A = [[20, -12, -11, -31, -15], [-17, -41, -4, -49, 20], [-8, 14, 9, 37, 7], [8, 3, 5, 32, -6], [-51, 2, 25, -9, -10], [11, -44, -8, -26, 9], [6, -46, 5, 34, 24], [9, 15, -11, -60, -31], [-2, 6, -4, -31, -11]]
Rows and columns are counted from 1.
(1, 1) => 20
(4, 1) => 8
(7, 2) => -46
(7, 4) => 34
(1, 4) => -31
(3, 2) => 14
(5, 2) => 2
(6, 3) => -8
(6, 4) => -26
(3, 1) => -8
(3, 5) => 7
(1, 3) => -11
(6, 5) => 9
(4, 5) => -6
(3, 3) => 9
(2, 5) => 20
(9, 2) => 6
(4, 2) => 3
(7, 5) => 24
(9, 1) => -2
(9, 5) => -11
(1, 2) => -12
(3, 4) => 37
(2, 4) => -49

arr =
[[-42  17 -35 -45 -23  24   6]
 [-13   1 -31 -11   7  30  11]
 [ 59  13  15 -16   6  -7  10]
 [-35  15 -53  -7  -6  21  15]
 [-31  27  -3 -20 -30  -3  23]
 [-36  12 -46 -16 -10  18   6]
 [ 43   9  11 -69 -13  -4 -25]]
Rows and columns are counted from 1.
(1, 1) => -42
(2, 3) => -31
(2, 5) => 7
(1, 6) => 24
(7, 3) => 11
(2, 4) => -11
(6, 4) => -16
(1, 2) => 17
(6, 1) => -36
(4, 4) => -7
(2, 6) => 30
(6, 5) => -10
(1, 5) => -23
(7, 2) => 9
(3, 7) => 10
(4, 7) => 15
(2, 1) => -13
(3, 4) => -16
(3, 3) => 15
(4, 6) => 21
(3, 5) => 6
(2, 2) => 1

data =
[[  1.6   5.0   2.4   2.8   0.3   0.3]
 [  5.9   3.7   8.3   3.3  -0.7   2.7]
 [  1.5  -0.2   5.8   6.0   4.1  -0.1]
 [ -0.3   8.8  -0.8   6.7  -3.2  -2.0]
 [  0.2   7.5  -1.2   5.8  -1.3  -0.6]
 [ -0.6   1.8   2.9   8.8   0.7  -0.2]
 [ 20.6  11.4  17.0 -15.3  -4.8  14.9]]
Indices start at 1.
(1, 1)	1.6
(4, 3)	-0.8
(1, 3)	2.4
(2, 2)	3.7
(7, 5)	-4.8
(3, 6)	-0.1
(1, 4)	2.8
(2, 5)	-0.7
(3, 4)	6.0
(2, 4)	3.3
(7, 1)	20.6
(6, 2)	1.8
(4, 5)	-3.2
(3, 2)	-0.2
(5, 1)	0.2
(6, 6)	-0.2
(7, 2)	11.4
(3, 3)	5.8
(2, 3)	8.3
(6, 5)	0.7
(4, 1)	-0.3
(1, 2)	5.0
(7, 4)	-15.3
(5, 2)	7.5

a =
-12	20	-8	3	6	18	-12	-25	6	-4
7	5	-9	6	-8	-18	7	25	-20	15
-17	10	0	-3	18	27	-17	-4	7	5
-35	38	-12	20	-8	0	-35	-3	18	-25
-2	12	-3	11	-18	-23	-2	22	-12	6
27	-4	7	5	-9	-3	27	11	-18	25
-35	15	-17	10	0	6	-35	-15	27	-4
0	-3	18	-25	6	7	0	5	-9	6
18	-25	6	-4	-2	-9	18	6	-8	21
6	-4	-2	12	-3	-8	6	21	-23	22
6	-15	27	-4	7	-2	6	12	-3	11
-8	3	6	-15	27	6	-8	-4	-2	12
Rows and columns are counted from 1.
(1, 1) = -12
(10, 5) = -3
(10, 2) = -4
(7, 10) = -4
(12, 4) = -15
(9, 5) = -2
(12, 2) = 3
(10, 8) = 21
(9, 6) = -9
(11, 10) = 11
(7, 8) = -15
(10, 10) = 22
(5, 6) = -23
(4, 9) = 18
(10, 7) = 6
(7, 2) = 15
(1, 10) = -4
(7, 5) = 0
(10, 3) = -2
(9, 9) = -8
(10, 6) = -8
(2, 7) = 7
(1, 5) = 6
(12, 3) = 6
(9, 4) = -4
(3, 2) = 10
(5, 8) = 22
(7, 3) = -17
(11, 9) = -3
(4, 8) = -3
(1, 3) = -8
(10, 4) = 12
(8, 8) = 5
(8, 6) = 7

B =
[[0.15, -0.12, -0.20, -0.13, 0.05, -0.10, -0.04, -0.10, 0.14, -0.21, -0.01, 0.00, -0.14, 0.03, 0.01, -0.13],
 [-0.23, 0.03, -0.04, -0.23, -0.10, 0.09, -0.06, 0.10, 0.01, -0.26, -0.14, 0.04, -0.14, -0.11, -0.22, -0.10]]
Rows and columns are counted from 1.
(1, 1) = 0.15
(2, 4) = -0.23
(1, 12) = 0.00
(2, 8) = 0.10
(1, 4) = -0.13
(1, 15) = 0.01
(1, 8) = -0.10
(2, 5) = -0.10
(1, 7) = -0.04
(2, 14) = -0.11
(2, 6) = 0.09
(2, 16) = -0.10
(2, 7) = -0.06
(2, 12) = 0.04
(2, 3) = -0.04
(1, 2) = -0.12
(1, 14) = 0.03
(2, 2) = 0.03
(2, 10) = -0.26
(2, 1) = -0.23
(1, 10) = -0.21

grid =
3920  5797  3895  6619
4330  6205  5248  5384
1834  2791  8761  1466
Indices start at 1.
(1, 1): 3920
(2, 4): 5384
(3, 1): 1834
(1, 4): 6619
(3, 3): 8761

x =
array([[  8,  43, -12, -48, -37],
       [ 44, -26,  52, -17, -11],
       [ 19,  40,  37, -39, -28],
       [-35,  25, -31,  50,  21],
       [  8, -39, -45, -44, -16],
       [ 19, -15, -10,  71,  12],
       [ 35, -50, -43,   4, -14],
       [-17,  61, -23, -24, -23],
       [-19,  -6, -35, -62, -13],
       [ -2,  56,  48, -15, -11]])
Indices start at 1.
row 1 col 1 => 8
row 6 col 4 => 71
row 4 col 2 => 25
row 3 col 4 => -39
row 8 col 1 => -17
row 6 col 1 => 19
row 8 col 4 => -24
row 6 col 5 => 12
row 6 col 3 => -10
row 1 col 3 => -12
row 10 col 5 => -11
row 9 col 4 => -62
row 5 col 1 => 8
row 8 col 5 => -23
row 7 col 3 => -43
row 10 col 2 => 56
row 2 col 3 => 52
row 8 col 3 => -23
row 9 col 1 => -19
row 1 col 4 => -48
row 5 col 4 => -44
row 1 col 2 => 43
row 2 col 2 => -26
row 2 col 1 => 44
row 2 col 4 => -17
row 3 col 5 => -28

W =
[[ 12  33 -54  19  22  18  47 -24 -19  24  13 -28 -10 -57]
 [-13  19 -28  43 -26  25  44 -70 -47  35  53 -42   6 -59]
 [ 32  17 -54 -18  53 -29  25  32  13 -18 -40   0  -4   0]
 [ -9   6   3  32 -15  23  16 -37 -25  38  33  -5   5 -26]
 [-15 -22  10  -9 -23 -31   3  -3  10 -14  10   5  -7  37]
 [-22  23  18  14 -16  15  -7  -8 -25  18 -10 -44  31 -42]
 [ -3   0  19  -7  31  37 -39  30 -25  -6 -44  18  -5 -12]
 [  1 -23  12  27 -10  19  -5 -20 -12  25  31  27  -5  21]
 [  2   4  -3 -16  22  -1  13 -10 -27 -10 -27  24 -15 -26]
 [-33 -10  23  -9 -14 -30  19  -5   9   1   4   4 -29  15]
 [ 38   1 -27  19   5  -2 -14  16  20  18  12 -10  39  36]
 [ 11  -1 -36   6  15 -11  10   6  13   2  16 -16 -17  28]
 [ 13 -11 -31  -4 -12  -4 -14  28  10 -29 -19 -26  31  17]
 [ 21   9 -26 -45  67 -14  -2  40  -9 -39 -73  30 -26 -10]
 [ -1  13  -7  13 -21   1  21 -27  -7  23  18 -18  19 -26]
 [-10 -11  -7  19 -26   9  -4  -6  -8  -7  24 -21   4   9]]
Rows and columns are counted from 1.
row 1 col 1 => 12
row 3 col 3 => -54
row 14 col 3 => -26
row 10 col 1 => -33
row 2 col 11 => 53
row 11 col 4 => 19
row 8 col 14 => 21
row 5 col 9 => 10
row 9 col 4 => -16
row 9 col 1 => 2
row 7 col 8 => 30
row 16 col 9 => -8
row 11 col 3 => -27
row 2 col 13 => 6
row 11 col 7 => -14
row 3 col 11 => -40
row 12 col 6 => -11
row 8 col 5 => -10
row 12 col 3 => -36
row 1 col 7 => 47
row 10 col 12 => 4
row 14 col 4 => -45
row 10 col 10 => 1
row 15 col 8 => -27
row 2 col 12 => -42
row 6 col 2 => 23
row 9 col 7 => 13
row 5 col 10 => -14
row 12 col 12 => -16
row 8 col 4 => 27
row 11 col 6 => -2
row 9 col 2 => 4
row 12 col 8 => 6
row 12 col 1 => 11
row 11 col 14 => 36
row 3 col 5 => 53
row 7 col 9 => -25
row 1 col 4 => 19
